In the rows, 128 means zero.
One turn or mirror swaps these rows in pairs. Which row does each one swap with?
The rows were stretched afterwards, more along some directions than others.
k_891: [141 153  98 146 112 128 127 142 114 151 117 111 140 135  98 131 117 134
 107 150]
k_755: [144 164 104 132 107 130 141 168 104 179 128 126 159 134 101 116 119 132
 123 141]
k_946: [131 125 175 135 123 128 110 167 140 156 123 150 139 106 113 135 110 133
 113 105]
k_574: [130 109 116 161 143 153 129 147 130 121 131 167 138 115 115 144 152 129
 101 125]
k_967: [113 129 156 116 128 141 158 133 100 120 141  98 151 130  84 112 111 130
 128 124]
k_860: [114 114 118 124 145 150 138 156 156 158 142 145 143 127 136 130 132 124
  81 131]
k_158: [103 113 147 117 114 106 121 145 144 156 140 141 139 104 144 135 136 140
 164  96]
k_855: [124 148 134 133 140 120 113 154 132 143 112 119 134 114 124 111 124 123
 152 121]
k_340: [115 133 157 121 129 151 116 141 121 130 131 119 142 145 116 105 125 143
 135 136]
k_571: [149 131 146 129 157 124 133 125  97 131 128 122 136 131  91 136 152 131
 155 139]
k_437: [150 161 150 149 128 129 106 156 124 127 117 126 131 116 106 140 115 127
 141 133]
k_177: [128 124 105 162 128 123 124 140 148 122 133 113 138 132 130 125 126 131
  83 145]
k_450: [100 110 131  97 124 127 120 126 131 143 135 109 124 132 125 123 121 152
 168 130]
k_581: [118 115 143 153 119 135  92 124 162 119 118 151 118 124 143 150 129 138
 105 139]
k_446: [114 149 126 124 145 174 105 146 149 156 125 130 139  91 136 141 119 125
 117 135]
k_149: [131 139 141  91 123 107 110 125 102 146 149  86 134 115 151 124 136 160
 170 118]
k_115: [119 110 171 116 133 113  84 140 142 110 140 131 108  99 146 147 135 147
 174 118]
k_123: [140 133  95 147 110 135 152 153  79 120 133 122 141 152  97 109 136 115
 112 140]
k_278: [114 145 121 157 132 144 143 144 108 113 110 137 146 123  88 120 134 103
 118 138]
k_804: [151 148 120 142 150 159 154 151 104 125 137 136 137 150  78 120 127 113
 108 150]
k_384: [101 109 150 100 140 152  93 121 152 123 134 126 111 116 143 141 129 158
 110 145]
k_207: [120 121 165 129 126 150  95 158 139 137 137 137 132 103 123 132 121 140
  84 132]
k_165: [135 119 135 135 171 137 103 145 167 155 115 145 117 109 127 146 129 128
 123 140]
k_935: [131 156 134 113 137 129 111 140 129 142 101 107 111 125 119 129 122 138
 137 127]
k_204: [133 130 118 128 163 137 123 145 144 157 148 151 122 106 141 157 160 136
 109 138]
k_577: [142 135 133 170 140 162 140 133 120 110 139 139 144 118 101 135 130 108
  84 151]
k_100: [134 168 122 152 108 125 152 155 114 167 116 134 169 133  95 122 120 118
 142 115]
k_4: [130 125  99 147 137 107 111 150 140 138 124 124 135 117 131 129 150 137
 145 148]
k_418: [127 143 177 119 110 133 127 126 114 135 117 119 135 141  99 127 100 140
 143 122]
k_372: [120 121 151 149 129 135 121 139 126 125 125 152 146 139 117 123 147 132
 149 120]
k_991: [138 149 112 158 103 115 112 167  94  99 130 134 123 121 125 135 124 122
  97 148]
k_334: [128 127 137 127  99 123 145 136  78 118 132 108 142 142 116 124 105 121
 134 137]
k_256: [145 127 126 121 132 137 131 150 127 151 140 108 126 123 135 146 108 125
 120 147]
k_265: [137 163 129 110 162 145 157 141 109 168 137 127 141 137 104 129 139 134
 146 133]
k_110: [129 158 110 118 139 139 167 139  86 149 134 115 157 154 101 104 145 129
 105 128]
k_514: [122 153  95 113 153 139 121 120  95 123 126 110 107 118 148 131 156 136
 122 143]
k_303: [144 115 145 118 127 111 141 151 114 150 137 122 139 138 116 120 116 153
 148 103]
k_982: [110 124 116 122 154 154 139 164 146 158 152 157 136 104 137 142 148 134
 112 126]
k_237: [130 140 149 109 133 121 142 160 103 157 125 106 153 114  82 119 112 133
 171 128]
k_86: [135 112 161 141 121 115 119 155 118 125 142 127 145 101 109 136 134 116
 149 124]
k_802: [133 198 104 120 138 132 154 143 108 165 130 124 150 139 113 128 141 129
 122 148]
k_517: [132 102 129 114 152 119 109 145 134 119 157 139  99 113 141 135 148 143
 106 130]
k_968: [127 112 166 110 138 119 125 129 124 125 153 112 119 107 137 122 118 143
 125 118]
k_377: [148 118 131 105 124 115 124 140 115 144 169 110 127 127 109 138 130 161
 136 162]
k_557: [118 104 113 113 118 122 121 163 129 141 137 127 114 124 140 114 117 133
 112 120]
k_196: [133 113 131 140 127 129 111 131 143 116 124 122 120 140 129 145 146 131
 151 147]
k_479: [ 97 116 125  89 124 129 118 148 125 159 146 137 131 111 142 119 142 152
 161 123]
k_491: [142 160 130 128 125 148 126 129 116 138 117 102 141 157 101 123 110 146
 107 160]
k_788: [121 137 108 117 150 146 135 126 155 148 133 125 110 150 137 135 132 145
 117 154]
k_277: [109 143 138  95 141 131 134 147 148 164 153 139 134 112 141 146 135 137
 134 135]
k_399: [117 131 106 140 116 124 106 145 126 129 115 129 115 113 157 134 110 125
  83 138]
k_536: [138 110 144 135 105  79 129 156 131 138 134 105 137 132 126 122 107 132
 142 124]
k_225: [115 124 153 110 106 112 117 167 110 114 140 120 119 125 134 123  95 136
 150 127]
k_940: [140 150 122 122 137 146 152 126 102 136 141 121 123 137  98 145 143 137
 100 152]
k_993: [115 164  99 105 161 165 123 135 128 150 127 127 121 126 103 118 129 149
 124 165]
k_139: [147 163 109 121 133 119 168 159  87 164 149 114 154 142 109 117 143 144
 136 125]

k_204 swaps with k_265
k_207 swaps with k_340
k_991 swaps with k_225
k_158 swaps with k_100
k_384 swaps with k_491
k_256 swaps with k_514

One turn or mirror swaps these rows in pairs. Which row does each one swap with?
The rows were stretched afterwards, more along some directions than others.
k_651: [127 139 124 135  99 105 134 128 146 125 106 124 133 122 135  98 118 142
 146 106 119]
k_697: [132 161 109 142 120  65 152 120 181 125 117 131 143 143 129  98 125 164
 130  96 112]
k_299: [121 150 128 159 132 111 157 125 143  86 149 131 115 150 137 109 116 148
  96 120 131]
k_867: [143 163 122 107 148  83 171 114 154 136 144 115 114 152 132 126 122 145
 105  93  91]
k_569: [126 154 115 136 160 109 148 128 157  95 165 133 124 134 125 134 127 137
 109 122 109]
k_335: [151 117 123 175  94 120 126 127 130 101 111 136 156 124 127  87 130 149
  84 138 136]
k_331: [153 151 132 114 127  93 153 111 146 122 135 130 117 141 146 128 131 122
  81 111 108]
k_31: [141 152 130 134 152 105 158 126 167  90 162 149 112 139 136 138 133 136
 108 120 129]
k_390: [145 136 130 108 126 103 153 111 159 109 121 135 102 127 139 140 130 120
 114 112 111]
k_773: [134 137 125 138 144 124 150 129 154  88 150 141 111 127 125 135 121 138
 101 137 125]
k_130: [167 130 115 169 110  95 144 140 161 106 112 133 138 129 111 104 133 141
  74 131 136]
k_6: [146 121 121 169  95 107 127 128 153  91 114 142 155 128 130 100 127 149
  79 138 137]
k_353: [139 139 128 157 145 126 132 129 144  94 157 121 137 139 142 110 119 136
 117 138 121]
k_342: [125 158 109 142 111  82 139 129 137 148 126 125 142 138 131 104 123 154
 131 102 112]
k_892: [143 150 123 103 138 103 147 108 144 130 141 117 118 139 135 123 125 140
 105 101 102]
k_242: [132 160 125 138 103  86 154 140 153 132 110 124 119 139 134 107 123 165
 121 109 129]
k_643: [128 158 122 146  92  85 157 136 145 131 109 134 115 135 142 103 125 162
 113 102 121]
k_134: [138 144 114 105 143  85 163 110 152 126 136 129 104 140 131 134 127 125
  94 101  89]
k_419: [128 155 112 143  94  83 155 123 166 115 108 131 134 128 137  82 128 154
 128  80 126]
k_261: [150 109 124 169  78 111 128 128 140  88 101 144 133 125 133 100 125 142
  75 140 144]
k_426: [140 152 110 103 159  86 164 116 155 148 136 110 116 145 110 124 114 139
 119 112  91]
k_899: [122 142 121 141 102  84 134 125 149 127 109 137 134 129 146  99 119 152
 145 105 120]
k_532: [118 144 134 154 134 112 143 126 154  70 153 143 119 137 153 121 123 136
 117 118 127]
k_471: [144 110 127 156 101 116 116 128 138 101 113 140 148 126 122 106 117 144
 101 151 140]
k_738: [117 149 120 139 155 109 158 135 146  97 156 134 111 139 136 127 118 135
 113 111 104]
k_592: [115 146 129 145  90  89 154 123 157 114 107 137 117 125 139  92 120 155
 135  85 130]
k_348: [134 145 117 106 128  85 148 104 154 118 124 137 113 136 136 120 120 148
 107 110 118]
k_302: [155 108 121 165  88 107 139 131 148  92 107 145 129 129 133 103 125 149
  80 132 149]
k_670: [123 154 127 151 140 117 147 128 139  97 141 139 123 134 129 115 125 161
 100 124 131]
k_124: [130 149 127 150 153 117 157 130 146  90 157 130 126 141 143 128 113 146
 104 128 116]
k_169: [140 131 122 141 160 109 145 124 154  88 160 129 129 153 128 127 112 145
 111 126 111]
k_720: [155 101 123 164 103 128 114 127 140 100 108 133 152 118 117 111 127 134
 108 144 140]
k_92: [161 121 121 162 114  97 123 125 156 105 110 141 151 136 109 102 127 149
  86 125 130]
k_255: [128 164 115 139 107  76 161 132 169 129 113 128 120 137 134  92 124 147
 131  95 109]
k_583: [154 167 122 100 132  74 172 112 170 113 143 135 100 139 131 128 135 137
  86 100 113]
k_234: [142 146 122 133 149 111 145 129 151  90 167 134 110 142 127 128 118 152
 107 121 126]
k_989: [116 144 122 149 149 119 154 129 133  94 147 126 123 144 133 122 114 157
 102 134 118]
k_352: [131 150 115 100 141  88 159 104 166 114 134 131 108 136 129 126 134 142
  94  96  98]
k_288: [136 140 137 143 140 129 145 141 146  84 141 138 113 127 138 133 118 128
 117 130 126]
k_846: [119 147 119 145  90  87 148 118 165 116 108 138 138 128 147 100 131 153
 118 104 122]
k_990: [142 159 125 119 128  74 166 111 150 131 129 123 103 151 132 126 121 143
  83 102 118]
k_808: [131 149 110 143 167 108 154 132 147 117 151 114 128 141 102 122 115 149
 122 131 106]
k_612: [138 148 117  95 148  88 158 105 167 121 144 130 111 135 129 132 127 125
 100 104  95]
k_126: [133 149 129 111 144  87 161 105 159 114 137 128 109 147 140 127 112 146
 105 110  90]
k_689: [153 138 133  98 123  96 157 102 139 123 138 128 109 141 132 137 124 135
 102 108 123]
k_639: [124 147 120 106 147  90 158 109 142 132 134 122 112 151 138 133 113 149
 111 118  98]
k_829: [121 141 119 146  83 105 146 118 147 121 104 132 135 116 138 104 137 148
 127 112 137]
k_673: [157 111 118 160  98 115 133 126 149  98 111 134 141 135 123 108 130 148
  88 146 148]
k_361: [120 149 129 153  82  97 153 136 146 121 102 140 115 124 154 104 127 149
 120 102 135]
k_436: [139 154 119  99 133  88 165 114 166 123 133 133  96 126 130 141 126 136
 105 109 109]
k_727: [158 149 124  95 138  89 163 110 159 131 146 129  96 140 131 137 130 141
  93  98 115]
k_687: [125 149 114 129 164 111 140 129 153  98 161 136 128 140 131 134 121 141
 113 122 111]
k_680: [133 126 126 138 155 122 122 123 147  84 158 132 129 140 132 127 113 145
 121 128 122]
k_975: [144 102 120 162  96 108 131 116 145  95 113 137 144 129 122  86 125 147
  89 122 134]
k_699: [130 130 137 140 140 128 142 118 135  86 160 139 122 142 134 135 120 141
 126 127 137]
k_666: [157 143 116 166 116  93 147 129 164 103 119 130 157 141 114  83 126 162
  76 122 125]
k_933: [152 156 129 120 141  88 142 121 150 133 140 112 120 144 136 119 119 139
 107 118 100]
k_268: [140 149 128  98 130  87 157 113 149 126 141 129 105 144 142 126 129 133
 104 108 108]
k_820: [162 114 116 163  97 111 124 120 134 109 117 136 151 129 114 106 125 138
  80 138 139]
k_289: [136 141 124 146 141 116 143 130 141  94 160 136 124 138 136 135 136 136
 104 135 132]

k_261 swaps with k_361
k_867 swaps with k_169
k_335 swaps with k_899
k_666 swaps with k_697
k_288 swaps with k_390
k_892 swaps with k_680
k_302 swaps with k_643

